(in the rows, 128 means zero)
Each path is a new rotation, seen through one point. The rows after it are directions, each followed by how far the rotation turns it, in degrees each step (0 if it stays put).
Each turn is a multiple of 5 degrees from 10 to 175, or 0.
Each row of a path follows its step; steps can be skipped.
Rotation 1:
step 0: [138 132 136 130 121 126 137 132 124 137 122 119 143 130 129 125 140 131
 127 136 127 121 125 126 136 127 126 125 140 114 119 135 144 126 126 148
 127 102 128 127 129 136 124 116 115 129 133 125 135 127 122 127]
step 1: [136 127 109 126 122 133 135 116 116 112 138 116 121 143 132 137 130 136
 144 132 138 116 134 130 130 131 133 131 129 137 131 131 128 119 130 129
 131 136 143 129 134 114 122 135 127 126 136 134 131 127 133 138]
step 2: [123 129 130 134 145 127 119 124 126 127 127 127 127 143 116 129 138 136
 119 133 125 146 129 123 106 135 122 128 134 112 126 123 128 129 118 133
 119 128 128 137 137 128 138 120 144 139 127 132 118 121 125 132]
step 3: [124 131 129 132 129 140 141 145 123 136 130 119 128 131 121 128 131 127
 132 129 140 120 128 128 127 129 136 124 143 127 110 131 128 121 137 137
 137 120 135 124 128 139 146 122 113 122 134 118 139 136 123 116]
step 4: [125 121 122 134 113 144 134 119 126 121 142 122 125 133 133 144 125 134
 148 124 123 130 122 132 109 118 124 124 125 130 141 127 126 116 126 121
 124 126 126 130 131 129 127 128 122 126 125 136 127 127 137 152]
step 5: [118 134 120 125 133 130 124 132 133 137 122 125 133 143 127 134 137 127
 120 121 130 129 130 122 123 127 103 130 123 119 124 130 119 126 126 129
 135 130 131 125 125 133 136 121 141 151 126 130 103 135 126 118]
step 6: [115 117 121 132 133 142 145 141 131 133 128 134 118 125 129 129 116 114
 125 128 137 128 133 137 120 123 141 119 140 132 108 132 120 127 128 119
 127 136 123 124 128 129 129 129 119 109 132 131 124 132 124 119]
step 7: [120 133 142 130 118 142 121 137 133 122 125 126 131 123 127 143 122 132
 143 126 117 137 114 122 123 115 128 124 109 124 138 138 135 135 123 117
 131 128 116 130 126 138 122 119 128 131 136 124 128 130 132 140]
step 8: [129 128 126 128 130 134 126 141 118 136 128 132 128 119 137 130 138 130
 117 118 131 117 129 130 143 125 110 132 123 126 126 121 115 116 128 131
 135 135 121 116 123 122 116 133 132 142 128 141 119 141 130 116]
step 9: [123 117 131 129 133 129 138 129 146 120 131 133 125 129 138 123 125 111
 120 132 127 136 133 125 132 126 138 121 130 135 122 136 124 140 116 132
 116 136 131 133 118 126 115 117 122 110 130 143 114 123 127 134]
step 10: [123 140 131 127 127 122 114 142 127 110 115 127 130 121 131 139 124 130
 123 129 126 130 112 117 134 123 144 137 119 120 130 145 136 127 125 116
 128 128 126 124 134 128 121 123 134 139 137 123 144 135 126 121]
step 11: [140 132 142 127 129 137 134 132 109 134 130 135 122 114 133 126 141 127
 122 126 128 129 124 123 133 133 120 135 128 133 123 115 132 124 130 141
 127 142 122 112 125 106 124 131 133 120 125 139 135 129 133 138]
Speeds:
[129 132 130 127 121 129 128 132 126 131 128 128 128 127 127 128 129 129
 127 129 127 129 123 131 125 130 129 127 126 130 128 126 127 129 132 130
 131 125 127 127 129 126 123 128 123 130 128 125 129 129 131 132] | 100
[129 129 125 132 131 129 128 127 126 124 131 131 130 126 128 127 126 129
 123 129 127 129 131 131 127 126 126 124 131 127 128 125 128 126 130 122
 127 127 126 125 129 123 126 127 126 127 128 128 129 129 127 131] | 155
Rotation 2:
step 0: [127 139 128 112 131 129 120 130 123 131 130 119 113 131 132 116 129 140
 121 116 126 128 138 138 111 134 139 129 133 124 105 127 124 123 116 129
 121 126 123 118 128 127 128 130 136 131 111 136 141 123 129 129]
step 1: [123 117 126 113 127 129 128 138 131 121 121 126 126 123 133 133 116 120
 124 116 136 147 120 128 126 130 136 116 126 133 116 115 126 137 132 120
 120 133 123 135 120 119 111 129 111 119 121 124 138 135 121 127]
step 2: [130 125 142 130 113 126 135 114 128 135 127 131 139 131 145 136 132 130
 123 132 141 138 122 121 130 140 123 113 124 124 131 116 129 136 138 133
 139 146 128 132 137 128 122 132 130 131 145 122 132 124 124 116]
step 3: [112 137 131 133 128 134 133 125 134 135 143 129 126 144 127 132 136 130
 128 136 123 125 129 136 122 121 121 129 125 128 128 124 119 107 126 142
 128 132 122 124 134 105 131 143 135 127 140 132 125 113 117 128]
step 4: [136 131 115 126 132 134 114 156 124 141 139 124 119 129 117 129 123 125
 130 126 133 130 119 136 122 135 134 134 120 132 120 114 123 121 120 141
 113 119 132 125 132 129 134 133 127 133 123 124 121 134 129 119]
step 5: [135 123 117 127 116 118 135 125 124 122 120 115 134 112 114 129 115 126
 131 135 131 129 117 122 128 128 114 125 115 126 124 114 123 138 130 127
 112 140 122 116 126 138 120 133 131 131 116 121 136 132 136 125]
step 6: [124 130 139 142 115 126 125 116 130 112 128 111 145 128 130 137 132 130
 125 144 145 119 129 123 126 122 123 123 136 128 126 134 117 128 126 126
 129 130 118 134 129 141 131 131 121 114 130 137 132 123 116 116]
step 7: [118 123 140 139 138 121 132 136 136 123 134 122 122 138 113 115 141 138
 120 127 141 125 124 132 112 137 139 132 133 123 136 128 138 127 129 131
 124 131 136 125 127 121 141 128 135 123 134 144 119 129 111 129]
step 8: [132 126 116 123 132 136 122 140 131 136 131 123 128 130 111 124 128 139
 128 132 126 135 126 129 120 134 137 140 106 129 145 124 125 130 120 120
 133 140 128 141 121 123 116 134 125 130 126 135 121 142 140 142]
step 9: [133 122 110 141 126 130 129 121 130 138 133 114 145 122 135 134 113 121
 133 119 125 126 139 121 119 125 127 129 116 120 136 137 124 137 127 126
 124 132 124 134 129 136 116 120 125 150 127 131 137 119 131 120]
step 10: [119 130 134 141 119 142 134 107 126 116 139 124 126 125 123 119 129 124
 135 129 146 132 127 123 127 115 130 124 132 115 117 137 130 124 141 138
 123 111 119 129 125 124 133 109 127 135 128 131 130 128 131 132]
step 11: [127 128 144 128 145 145 125 134 121 126 137 124 124 122 124 113 143 141
 118 125 137 133 137 128 133 132 131 137 124 117 121 121 135 137 125 131
 138 124 122 115 129 132 128 130 118 116 121 118 124 127 119 141]
Speeds:
[129 121 131 123 130 126 130 133 130 130 131 124 128 126 127 126 127 129
 130 128 128 128 127 131 130 128 128 130 128 129 125 127 130 127 124 130
 130 130 131 129 125 128 129 130 124 130 124 127 128 129 132 130] | 100
[125 124 130 129 126 129 134 128 129 126 129 126 130 127 131 126 126 129
 130 130 126 129 129 127 130 129 129 127 129 123 130 125 128 126 131 130
 132 122 129 130 130 132 129 130 130 125 130 129 131 130 127 127] | 90
Rotation 3:
step 0: [135 130 123 111 133 112 133 138 132 114 137 123 133 109 132 116 126 125
 126 130 139 123 122 132 128 137 130 140 122 120 126 131 126 133 111 117
 135 127 134 126 129 108 124 124 117 136 118 130 120 139 123 124]
step 1: [125 123 125 128 138 126 129 119 145 113 131 127 141 113 136 118 131 144
 122 127 134 140 125 130 129 124 144 128 127 135 110 138 136 124 126 123
 133 136 145 130 140 128 121 136 121 119 121 134 118 123 118 127]
step 2: [125 125 131 129 136 122 142 121 134 123 143 140 128 128 134 129 126 136
 118 118 137 140 137 125 140 125 127 133 143 120 124 126 131 127 121 124
 123 136 130 139 143 121 107 137 138 126 118 130 139 129 141 141]
step 3: [135 127 132 125 147 133 142 117 134 131 146 114 131 127 132 125 120 139
 122 129 123 118 128 126 133 120 110 123 138 121 118 120 127 136 110 126
 127 128 132 138 127 140 122 124 140 131 121 129 129 136 129 113]
step 4: [130 127 135 136 135 125 135 124 150 129 130 120 133 135 136 113 133 129
 130 145 130 122 112 134 139 122 123 124 124 125 121 128 132 118 121 143
 138 126 120 134 130 133 125 140 145 125 144 130 136 138 127 125]
step 5: [126 127 133 126 129 123 136 130 128 125 136 111 128 131 117 128 110 128
 128 134 143 124 120 128 144 131 131 123 129 127 133 126 135 115 141 123
 137 136 116 133 139 119 143 134 136 123 127 135 150 141 128 119]
step 6: [133 128 116 122 142 138 133 148 138 132 147 124 132 125 119 119 125 127
 109 126 140 131 138 124 137 125 136 121 123 127 128 125 128 135 127 127
 138 128 125 122 124 129 150 126 124 122 140 125 134 139 118 126]
step 7: [135 125 130 130 136 135 130 129 137 123 139 134 144 124 130 135 140 131
 120 133 110 131 124 119 137 121 138 136 137 138 134 124 128 126 136 113
 136 147 127 127 116 116 140 134 131 116 148 125 129 129 126 137]
step 8: [127 135 124 115 134 116 134 134 131 120 147 128 125 128 126 133 126 127
 133 125 120 130 124 123 139 122 117 131 125 134 128 113 115 113 127 105
 129 135 122 131 127 117 133 137 125 143 129 120 116 130 132 147]
step 9: [134 126 126 114 131 119 130 129 142 125 138 132 111 125 140 131 125 149
 127 133 125 129 121 126 123 125 137 121 121 135 114 116 130 125 134 121
 122 125 126 129 122 133 132 134 128 126 124 119 102 143 121 121]
step 10: [129 119 141 129 133 112 117 137 141 128 131 139 122 114 147 136 115 143
 121 129 132 119 120 129 129 130 139 141 126 128 122 125 132 122 140 130
 124 125 129 133 133 129 115 129 126 132 142 120 138 137 135 139]
step 11: [118 123 139 132 142 119 136 126 118 137 145 119 133 122 123 133 104 131
 116 130 138 116 124 127 116 119 130 133 118 122 130 128 132 126 132 122
 130 129 137 144 134 132 122 116 130 124 123 116 122 128 125 140]
Speeds:
[128 127 128 130 128 128 130 126 127 124 130 130 130 130 129 124 128 125
 127 129 126 122 123 128 127 126 124 132 126 131 131 129 128 131 127 128
 130 132 124 127 128 127 128 125 130 133 128 127 124 126 127 128] | 90
[128 130 126 123 126 125 127 122 128 130 129 126 126 129 129 131 130 129
 129 127 125 126 127 129 130 132 127 124 130 126 125 128 125 127 126 129
 127 132 124 126 124 132 126 130 130 130 130 126 128 128 127 129] | 70
Rotation 4:
step 0: [132 133 119 124 116 141 121 129 130 147 126 139 133 123 122 125 126 120
 118 128 120 131 121 134 121 117 119 110 130 120 122 132 131 126 120 138
 135 138 129 127 118 117 129 134 122 134 131 132 131 121 120 134]
step 1: [126 125 134 133 134 140 138 115 132 125 127 127 127 129 128 127 132 122
 131 130 125 129 127 134 130 125 115 123 143 129 113 128 117 142 124 142
 142 135 150 127 122 126 114 130 123 136 121 128 120 125 128 128]
step 2: [128 129 133 124 121 142 135 115 128 128 128 126 126 117 126 120 137 129
 148 130 135 126 117 137 113 114 123 122 125 138 121 116 138 132 122 122
 137 122 125 117 134 129 121 133 123 131 122 130 127 134 129 119]
step 3: [141 125 136 125 121 124 129 139 133 125 125 134 128 116 127 122 123 124
 130 127 150 133 133 136 119 117 120 127 138 140 111 138 128 125 136 128
 132 129 130 126 134 119 125 128 134 132 128 130 136 143 131 133]
step 4: [134 146 127 117 121 125 130 127 127 137 148 130 130 136 114 130 125 127
 124 123 134 133 125 135 123 124 121 139 136 137 122 126 124 121 126 136
 137 129 135 127 148 131 131 126 126 127 126 117 117 129 136 133]
step 5: [133 133 122 130 118 126 127 127 125 134 137 118 135 129 131 132 115 124
 135 132 145 114 117 135 142 119 127 135 142 139 129 128 130 128 135 127
 138 126 131 127 123 127 140 136 121 138 126 135 123 112 123 125]
step 6: [123 130 124 114 122 138 132 131 125 131 140 130 137 122 127 115 110 127
 131 127 134 127 120 131 129 122 124 122 128 110 119 129 123 127 135 123
 133 129 124 125 110 120 128 138 140 131 133 120 114 124 129 131]
step 7: [129 121 120 112 125 128 127 121 145 124 139 121 123 126 125 120 126 117
 117 129 123 123 127 122 125 121 115 124 134 126 117 134 114 143 119 137
 132 125 123 124 124 129 132 137 129 135 123 126 129 127 131 110]
step 8: [133 136 127 129 111 136 128 114 141 131 134 130 127 125 129 120 132 126
 134 144 125 138 135 129 120 121 127 117 152 124 127 132 138 127 124 123
 126 119 127 122 122 129 131 120 123 130 116 127 119 128 129 120]
step 9: [127 130 132 130 115 138 129 130 134 134 131 129 131 122 133 126 134 121
 117 132 132 124 125 143 120 122 126 109 128 136 109 129 128 125 124 127
 134 135 138 123 123 124 139 123 119 121 121 122 142 129 121 140]
step 10: [134 139 133 137 122 138 133 130 118 131 133 118 133 130 117 133 134 131
 128 120 129 139 129 130 127 117 122 120 131 133 112 123 125 134 130 149
 135 140 137 129 125 127 125 133 128 139 119 129 117 140 124 125]
step 11: [137 127 134 125 130 131 127 129 126 131 125 131 133 119 123 126 132 132
 149 126 124 130 112 143 118 118 112 138 140 135 124 123 126 131 123 129
 139 123 130 123 131 127 137 144 124 135 127 138 124 124 122 131]
Speeds:
[123 125 126 128 131 127 123 127 130 130 125 128 127 128 127 132 126 126
 131 126 130 135 127 130 129 129 134 126 127 129 128 128 121 127 128 125
 126 129 127 127 130 128 128 127 127 129 126 129 126 128 127 127] | 0
[128 126 130 129 133 129 125 129 129 131 129 135 126 130 128 126 130 127
 126 126 131 123 131 129 127 129 128 129 127 124 122 127 126 127 132 129
 127 129 127 127 127 126 129 127 128 128 126 125 127 127 127 131] | 125
[129 125 127 127 130 130 129 129 127 126 131 128 130 127 126 132 131 126
 128 125 126 130 126 127 128 129 124 130 133 126 128 128 127 129 130 132
 125 129 128 134 132 129 126 128 123 128 127 124 128 127 130 124] | 115
Rotation 5:
step 0: [133 128 143 124 132 136 133 120 136 122 109 125 127 124 120 120 115 133
 127 136 124 114 134 123 121 131 121 145 125 129 131 124 121 136 138 117
 132 131 135 119 127 140 131 135 114 145 123 132 111 134 116 121]
step 1: [133 135 125 122 127 133 144 134 140 138 126 137 140 139 130 122 138 111
 134 128 123 121 120 123 122 119 119 131 110 129 134 125 129 123 135 120
 130 122 133 119 116 138 127 116 130 133 119 140 129 131 108 136]
step 2: [128 133 137 130 123 135 118 127 125 124 135 140 128 140 137 130 129 124
 104 142 123 125 130 126 122 115 118 151 128 118 124 128 124 130 116 119
 127 125 135 120 130 124 135 126 127 138 116 127 127 143 116 133]
step 3: [117 142 144 119 113 141 129 132 122 119 122 124 140 115 126 104 118 112
 123 134 118 121 124 118 122 129 132 127 125 121 123 132 122 121 128 123
 130 122 125 130 128 138 126 133 122 127 113 135 129 133 116 128]
step 4: [133 137 148 122 123 117 127 125 132 132 133 127 125 137 115 128 135 117
 127 113 129 119 136 128 114 127 129 132 129 132 137 141 134 122 124 106
 140 130 138 122 130 135 138 126 130 131 123 134 122 140 110 123]
step 5: [127 139 126 116 123 115 138 121 126 138 133 127 135 128 142 128 116 126
 123 140 123 133 132 123 116 116 129 135 121 133 127 129 112 117 138 112
 128 125 135 130 142 124 127 133 128 143 115 125 133 128 112 140]
step 6: [118 129 142 126 128 142 132 116 131 125 135 124 128 130 124 126 112 119
 126 133 127 114 141 116 115 126 124 142 122 132 133 126 121 145 139 132
 133 127 130 114 128 130 126 134 121 132 126 129 111 128 108 119]
step 7: [143 140 132 120 127 138 134 134 130 129 119 127 136 136 126 131 138 117
 137 132 109 118 131 123 122 119 117 132 110 143 132 126 134 116 129 119
 120 128 131 120 117 138 135 134 123 137 118 135 127 129 116 133]
step 8: [130 134 131 138 122 122 119 133 125 128 128 133 134 138 139 120 129 121
 123 136 131 126 124 123 121 127 127 157 127 118 137 127 126 132 119 117
 121 131 139 112 136 133 119 123 127 147 116 134 127 138 114 132]
step 9: [117 132 137 122 114 136 132 118 110 118 133 128 142 131 129 119 116 105
 122 134 114 127 124 127 113 111 132 125 126 118 123 136 125 126 134 127
 128 127 126 127 119 135 129 126 128 129 116 143 124 132 119 130]
step 10: [137 147 150 119 130 134 123 136 130 133 133 120 129 131 124 129 126 125
 126 120 119 128 134 125 109 132 129 130 137 117 134 136 135 112 125 122
 140 128 138 117 132 131 137 140 124 135 122 126 119 141 115 126]
step 11: [122 140 124 116 118 112 138 131 125 138 127 126 138 129 122 122 111 128
 132 135 130 130 141 125 119 125 124 131 122 137 133 142 119 123 133 119
 127 129 142 130 130 141 125 122 119 148 119 130 138 134 114 137]
Speeds:
[129 130 127 131 127 125 129 130 131 136 127 129 131 128 124 132 131 129
 126 122 125 129 126 124 132 126 128 128 125 129 128 131 129 127 126 129
 130 129 133 127 130 127 127 126 127 129 126 129 126 128 128 129] | 115
[130 127 129 128 128 126 124 127 130 132 131 132 129 128 133 124 129 128
 130 127 127 131 129 130 127 130 123 127 129 131 130 127 130 128 127 124
 128 131 130 131 125 133 124 126 127 127 129 127 127 127 127 128] | 110
[124 128 129 127 126 127 126 127 131 127 128 131 127 125 127 128 128 130
 135 127 130 127 131 127 130 122 127 129 130 129 133 131 127 126 133 128
 128 130 129 129 129 124 130 130 130 128 127 123 128 125 128 127] | 55
Rotation 6:
step 0: [132 132 120 134 118 132 121 124 119 135 135 135 116 135 118 127 131 118
 115 129 128 113 127 122 124 122 129 132 113 126 132 135 124 113 130 143
 127 136 122 127 123 130 135 140 124 135 124 141 108 135 134 131]
step 1: [137 136 123 119 122 132 128 124 124 117 139 132 130 138 126 140 142 127
 120 121 134 121 131 117 132 133 126 128 143 134 125 134 119 118 129 123
 140 119 119 139 133 122 122 121 141 135 121 124 122 125 148 123]
step 2: [131 127 117 114 132 118 123 129 121 119 137 132 122 122 125 125 119 134
 126 126 129 128 120 126 121 139 126 132 138 143 123 146 139 131 108 133
 128 124 139 131 123 127 140 126 123 120 111 128 120 134 130 122]
step 3: [131 129 120 128 136 121 114 121 129 115 122 130 128 127 130 141 125 132
 115 119 122 128 125 130 133 121 128 125 119 129 129 146 133 131 142 128
 126 123 128 129 116 112 120 125 131 125 122 127 113 124 112 144]
step 4: [143 138 134 120 113 129 135 131 143 125 116 126 142 127 137 132 125 122
 114 128 134 119 130 142 124 135 130 132 117 138 135 131 127 126 125 142
 127 119 121 136 126 127 124 128 119 141 116 124 123 135 130 134]
step 5: [137 119 133 119 128 133 117 125 130 123 121 129 120 124 126 128 125 134
 130 139 136 124 127 127 132 129 131 128 117 132 123 130 131  98 133 129
 138 126 122 123 119 133 146 119 136 131 118 140 124 139 141 132]
step 6: [141 128 116 128 129 125 122 133 130 113 129 138 122 134 105 131 123 133
 117 117 128 127 129 126 118 130 127 128 138 132 136 124 119 137 133 121
 145 141 121 129 123 134 132 123 124 137 128 134 111 129 139 130]
step 7: [135 122 132 125 135 124 121 125 141 112 129 133 129 133 119 143 134 127
 123 123 125 128 120 131 124 124 126 127 132 131 128 135 129 119 103 137
 136 121 142 132 127 123 129 127 124 121 127 105 129 119 138 130]
step 8: [144 123 125 124 127 127 130 114 117 129 128 129 122 125 128 131 123 133
 123 121 136 124 119 127 126 120 135 131 112 134 125 131 124 132 130 133
 122 129 142 125 130 110 133 118 117 116 125 120 115 149 125 138]
step 9: [135 134 143 126 139 133 123 126 129 121 122 130 129 132 136 143 128 106
 117 128 133 117 135 135 126 131 132 120 131 140 123 117 126 128 135 132
 138 134 128 132 118 110 123 119 128 134 118 142 124 129 128 134]
step 10: [137 129 131 122 124 141 134 120 146 116 123 127 123 122 124 128 119 135
 124 137 133 134 129 131 137 142 123 131 131 137 125 130 134 136 124 127
 141 132 128 123 129 124 143 140 127 129 110 129 137 134 145 140]
step 11: [121 120 126 133 140 132 114 129 128 116 123 125 122 131 103 122 136 131
 130 121 128 127 116 134 133 134 131 131 109 136 131 130 117 127 134 130
 134 135 131 128 109 124 141 138 125 129 127 128 119 126 130 125]
Speeds:
[127 127 130 128 132 130 130 134 125 124 133 130 131 123 127 130 128 128
 125 128 133 127 128 130 129 128 129 131 131 130 129 125 127 128 130 132
 128 126 127 129 127 130 126 128 125 131 128 125 130 127 127 127] | 140
[123 125 131 130 131 131 131 128 130 130 127 130 124 130 128 129 127 126
 131 126 129 129 128 131 131 127 129 128 127 128 127 122 124 132 127 126
 131 130 132 127 128 124 130 130 126 128 128 127 130 130 130 130] | 20
[127 134 131 127 129 128 127 127 129 131 127 127 126 128 129 133 125 126
 125 133 128 128 128 129 128 127 128 130 124 128 130 129 125 125 127 128
 127 126 127 126 131 128 124 127 124 125 131 129 127 133 125 127] | 80
[127 131 133 132 123 125 131 127 126 127 130 127 128 128 128 131 124 131
 127 123 125 126 130 127 128 129 125 131 129 130 127 128 128 123 131 125
 128 130 131 128 124 128 130 129 126 128 128 127 131 128 127 127] | 0
